128 stands for zero in the data rows.
Here is a table of points, one per row:
[159 128 121 108 139 143 134 130 128 153 108 115 129 144 110 132 131 132
 146 133 133 142 114 161 135 159  99 127 180 134 161 121 138 133 129 116
 142 132 115 138 155 127 136 110 119 152 119  95]
[161 181 204 134 132 202 137 248 109 173 126 230 169  63  54 177 128 125
 184 133 158 116 159 120 104 148 117 165  72 101  76 119 202 155 222 133
 102 199 227 121 103 209 187  62 177 154 190 153]
[128  82  97 133 107 127 113 115 125 120 136 131 130 148 124 110 136  89
 115 118 131 114 142 128 129 128 137 125 155 139 109 133 122 127 115 128
 100 154 136 107 129  96 120 110 127 149 131 142]
[117 139 107 159  89 115 121  96 123 136 146 171 131 126 159 161 163 155
 135 132 101 129 123 128 145 113 126 146 111 133 131 153 163 142 148 121
 107 126 115 135 186 106 129  99 144 120 131 110]
[131 136 122 139 125  95 115 124 102 106 105  79 142 106 103 127 118 135
 114 104 143 153 142 125 101 114 129  99  99 116  92 137 145 140  98 125
 106 118  90 142  55 129 120 149  98  68 132 132]
[131  97 139 134 159 109 144 113 121 121 110 116  99  88 128 130 112 133
 130 113 135 105 110 138 102 175 131 133 148 164 157 126 108 111 113 121
 124 116 140 120 142 110 100 109 122 119 133 132]
[121 144 137 133 133 142 126 134 116 148 149 113 136 170 157 148 118 146
 111 111 136 119 143 130 131 110 125 148 139 130 129 143 110 142 141 109
 143 124 133 113 126 138 114 159  89  98 138 157]
[128 146 133 134 105 138 103 132 126 110 128 110 133 112 116 111 133 102
 148 126  97 114 165 118 150 126 124 105  92  95  95 128 128 121 161 119
 117 115 136 135 119 111 138 118 102 115 154 106]
[ 79 112 118 133  98 149 149 128 139 122 143  98 116  88 106  85  95 117
 113 102  89 157  77  84 121  87 176 105 115 125 139 100  63 139  88 102
 112 133 169 105 123  95 104 134 170 131  82  97]
[122 143 115 126 128 118 131  97  95 139  93  99 129  89  82 116 112 143
 106 111 116 137 129 115  84 156 157 117 131 119  99  88 127 123 120 144
 128 105 108 120  73  66 113 131 141 135 137 125]
[119  95 143 156  94 141 108 126 149 134 159 112 102 147 167 157 149 140
 104 113 160 111 126 127 142 117 120 139  91 124 146 134 134 169 111 115
 164 104 134 118 125 189 158 184 106  86 109 129]
[158 148 160 148 104 122 107 139 106 101 124 125 137 170 160 134 159 143
 149 190 109 115 128 134 168 102 123 107 148 132  98 149 170 106 173 151
 127 134  92 154 116  95 150  77 136 136 144 105]
[ 96 145 134 143 107 144 134 116 140 123 100 110 119 166 111 127 128 101
 121 130 137 116 115 119 117 119  87 126  77 150 120 114 111 106  96 111
 124 121 123 124 104 158 136 116 113  94 108 125]
[103 127 114 133 149 129 148 115 142 123 134 123 116 109 102 126 107 154
 140 164 101 128 135 105  94 113 178 109 129 125 107  98 129 147 102 123
 140 144 125 140 120 103 147 122 194 127 102 110]
[123 112 115 103 124  96 137 110 137 132 119 151 108 143 138 125 147 130
 152 125 112 124 102 139 146 120  97 109 111 119 104 121 139 138 132 133
 113 130 113 128 127  78 133 101 110 118 121 134]
[212 131 132 150 145 127 124 119 131 109 125 124 154 132 136 115 149 121
 154 148 114 126 125 164 140 114 131 153 158  92 145 151 126  94 145 151
 130 131 123 146 142 103 151 104 132 173 133 112]
[134 151  94 126 130 116 146 104 113 112 129 144 138 153 151 169 128 188
 156 205 150 139 102 147 136 171 150 117 130 153  82 125 193 119 121 111
 112 112 108 184 137 106 119 131 171 139 145 129]
[ 88 110 127 151 138 162 147 154 122 144 191 123 126 142 138 150 147 113
 110 101 149 134 148 128 139 105 126 154 101 140 145 127 119 155  86 146
 168 122 100 112 108 189 116 190  76  70 145 144]
[112 129 107 152 108  97 121 120 148 121 128 156 168 122 164 119 141 121
 118 153  85 113 119 106 163 104 173 149 146 116 145 161 164 124 157 106
 140 153 157 153 118  51 116 117 159 125 135 119]
[ 95 111 105 116 133  87  98 125 124 114 137 127 129 129  87 115  89  94
 115 119 106 142  95 133 115 139  74 127 117 115  90 127 112 113 116 134
 115 103  95  64 120 114 125 107  79 123  98 126]
[136 152 166 158 181 147 151 150 146 124 127 135 134 172 169 141 135 143
 145 167 136 172 141 164 151 141 170 170 183 160 156 136 139 191 126 160
 170 137 150 169 162 170 137 171 155 184 152 169]
[114 128 101 159 127 137  94 143 143 105 121 131 144 123 159 119 179 130
 131 107  94 109 133 121 154  87 133 142 134  89 131 142 140 102 185 122
 125 142 130 148 157 107 139 101 118 123 126 149]
[178 128 155 101 190 135 123 124 146 139 130 126 127 116 162 128 126 100
 117  92 172 150 143 105  86 157 121 156 202 167 143 136 111 109 139 160
 140 149 171 153 137 120 116 168  89 187 126 148]
[179 137 181 143 138 124 104 124 127 175  98 111 106 140 196 102 163 125
 157 107 188 106 146  63 134 144 187 132 164 134 103 162  95  78 130 103
 119 127 147 155 117 176 118 164 106 111 111 143]
[144 126 135 107 176 116 151 121 129 146 127 102  99 111 118 117 108 108
 105 115 147 152 121 118  71 155 106 136 144 122 168 126 152 114 120 145
 126 129 122 113 159 121  87 153 127 158 148 130]
[115 138 108 146 139 159 110 144 134 133 152 147 139 142 121 129 151 128
 111 114 135 167 153 176 124 117  93 105 118 135 170 131 127 150 130 132
 187 117 131  88 125 152 143 184 130  98 160 133]
[163 167 158  79 105 168 143 167 128  90 124  96 169 152 109  87 138 145
 128 108  78 120 122 152 148 119 112 106 108 118 146  99  77  87  74 117
 145  99 109 120 147 193 204  96 154 105 110  99]
[134 120 130 117 143 119 145 148 128  96 119  99 170 143  98  65 119 104
 109 105 138 141 162 118 125 104  86 116 137 113  97 131  94 126 170 160
 123 111 139 109 106 121 155 104 102 141 132 108]
[ 97  95 106 124 100 105 112 126 137 141 129 134 109 111 138 132 116 131
 108 146 101 121 105 114 168 111 134 128 100 128 107 117  99 138 104 107
 131 143 131 158 139  97  90  96 181 114  83 100]
[ 98 141 163 118 152 124 168  75 124 122 142 122 124 203 147 209 125 126
 162 217 182 146 103 134 215 133 112 118 177 172 104 169 122 157  91 132
 144 128 149 142 102 198 135 115 164 162  95 161]
[ 97 134  94 114 135 117  93 121 124  93 126 141 115 144 129 138 112 101
 106 115 147 119 121 116 143  93 140 124 114 111 117 128 123 131 133 125
 115  98 115 117 117  96 120  95 109 117 125 101]
[127 124 116 124  81  99 101 118 133 133 109 143 124  86 149 112 125 145
 126 141 128  72 127 113 132 129 104 128 118 108 116  89 119 112 110 109
 102 116 107 124 156 122 119 100 103 111 137 116]
[187 153 156 113 187 153 127 151 139 112 138 132 156 133 158 107 143 106
 144 152 155 151 171 140 118 146 129 152 201 115 141 165 113 124 223 169
 125 184 147 142  86 142 176  98 124 197 141 158]
[125 119 100 105 103 111 118 102 103 113 116 134 104  97 134  85 129 132
 122 112 115  74 124 115 132 131 107 124 103 125 118 136 157 104 131  99
 100 129 111 113 143  90 106 115 100 136 103 114]
[137 111 106 119 133 118 159 160 138 159 136 150  85 110 104 167 123 142
 114  93 150 131 114 143  94 159  98 152 135 160 211 146 103 154 100 141
 164 121 112  85 189 158 110 234 118 157 150 164]
[133  94 150  75 146 140 134 120 137 185 122 155  86  87  71 130  70 133
 137  82 129 118  99 145  64 199  90 154 158 129 171 125 112 112  97 140
  76 135 126 123 161 153  99 161 154 171 161 130]
[109 149  92 146 140 131 150 141 122 169 148  80 146  96 113 131  97 148
 109 152 105 161 155 131  90 129 212  83 100 139 135 101 161 162 123 177
 136 102 129 169  99  90 116 174 164  99 120 151]
[116  91  99 139 118  82 124 118 131 120 132 169  94 120 120 115 120 129
 109  94  90 120 129 131 127 123 105 127 112 118 169  94 130 122 133 101
 115 113 115 108 139  94  96 113 113 156 137 124]
[ 96 129 121 134 122 135 145 124 155 111 146 136 127 175 146 162 126 127
 129 140 170 157 147 163 156 120 126 126 130 111 120 150 132 133 138 150
 166 138 125 109 118 138 120 136 100 131 126 148]
[121 102 141  93 101 129 129  90 105 122  86 109 127 118 105  88 119 111
 100 132 126 109 101  91 114 109 150  96  87 134 116 113  76  94  82  94
  91 110 111 135 108 146 134 119  97  83  93  91]
[127 143 146 126  81 142 125 136 123 120 129 139 152 127 111 149 136 152
 156 128 101 116 132 144 140 121 153 113  75 137 138  97 163 143 136 108
 137 146 135 108 154 192 117 122 173  80 124 128]
Along one direction, these points spread out more than along any other. Take the direction at right angles to it along which they spread out most. Then take the direction at right angles to both along which they spread out most. Go by this last direction. How many in every 100 of the points above lie lower along it than each point below? Round to a whole number. More than half of the points above lie lower than the first one.
[ 95 111 105 116 133  87  98 125 124 114 137 127 129 129  87 115  89  94
 115 119 106 142  95 133 115 139  74 127 117 115  90 127 112 113 116 134
 115 103  95  64 120 114 125 107  79 123  98 126] 73
[159 128 121 108 139 143 134 130 128 153 108 115 129 144 110 132 131 132
 146 133 133 142 114 161 135 159  99 127 180 134 161 121 138 133 129 116
 142 132 115 138 155 127 136 110 119 152 119  95] 61
[158 148 160 148 104 122 107 139 106 101 124 125 137 170 160 134 159 143
 149 190 109 115 128 134 168 102 123 107 148 132  98 149 170 106 173 151
 127 134  92 154 116  95 150  77 136 136 144 105] 17
[112 129 107 152 108  97 121 120 148 121 128 156 168 122 164 119 141 121
 118 153  85 113 119 106 163 104 173 149 146 116 145 161 164 124 157 106
 140 153 157 153 118  51 116 117 159 125 135 119] 29
[ 97 134  94 114 135 117  93 121 124  93 126 141 115 144 129 138 112 101
 106 115 147 119 121 116 143  93 140 124 114 111 117 128 123 131 133 125
 115  98 115 117 117  96 120  95 109 117 125 101] 39
[187 153 156 113 187 153 127 151 139 112 138 132 156 133 158 107 143 106
 144 152 155 151 171 140 118 146 129 152 201 115 141 165 113 124 223 169
 125 184 147 142  86 142 176  98 124 197 141 158] 88
[128  82  97 133 107 127 113 115 125 120 136 131 130 148 124 110 136  89
 115 118 131 114 142 128 129 128 137 125 155 139 109 133 122 127 115 128
 100 154 136 107 129  96 120 110 127 149 131 142] 59
[128 146 133 134 105 138 103 132 126 110 128 110 133 112 116 111 133 102
 148 126  97 114 165 118 150 126 124 105  92  95  95 128 128 121 161 119
 117 115 136 135 119 111 138 118 102 115 154 106] 68
[ 97  95 106 124 100 105 112 126 137 141 129 134 109 111 138 132 116 131
 108 146 101 121 105 114 168 111 134 128 100 128 107 117  99 138 104 107
 131 143 131 158 139  97  90  96 181 114  83 100] 24
[131  97 139 134 159 109 144 113 121 121 110 116  99  88 128 130 112 133
 130 113 135 105 110 138 102 175 131 133 148 164 157 126 108 111 113 121
 124 116 140 120 142 110 100 109 122 119 133 132] 76
[116  91  99 139 118  82 124 118 131 120 132 169  94 120 120 115 120 129
 109  94  90 120 129 131 127 123 105 127 112 118 169  94 130 122 133 101
 115 113 115 108 139  94  96 113 113 156 137 124] 78
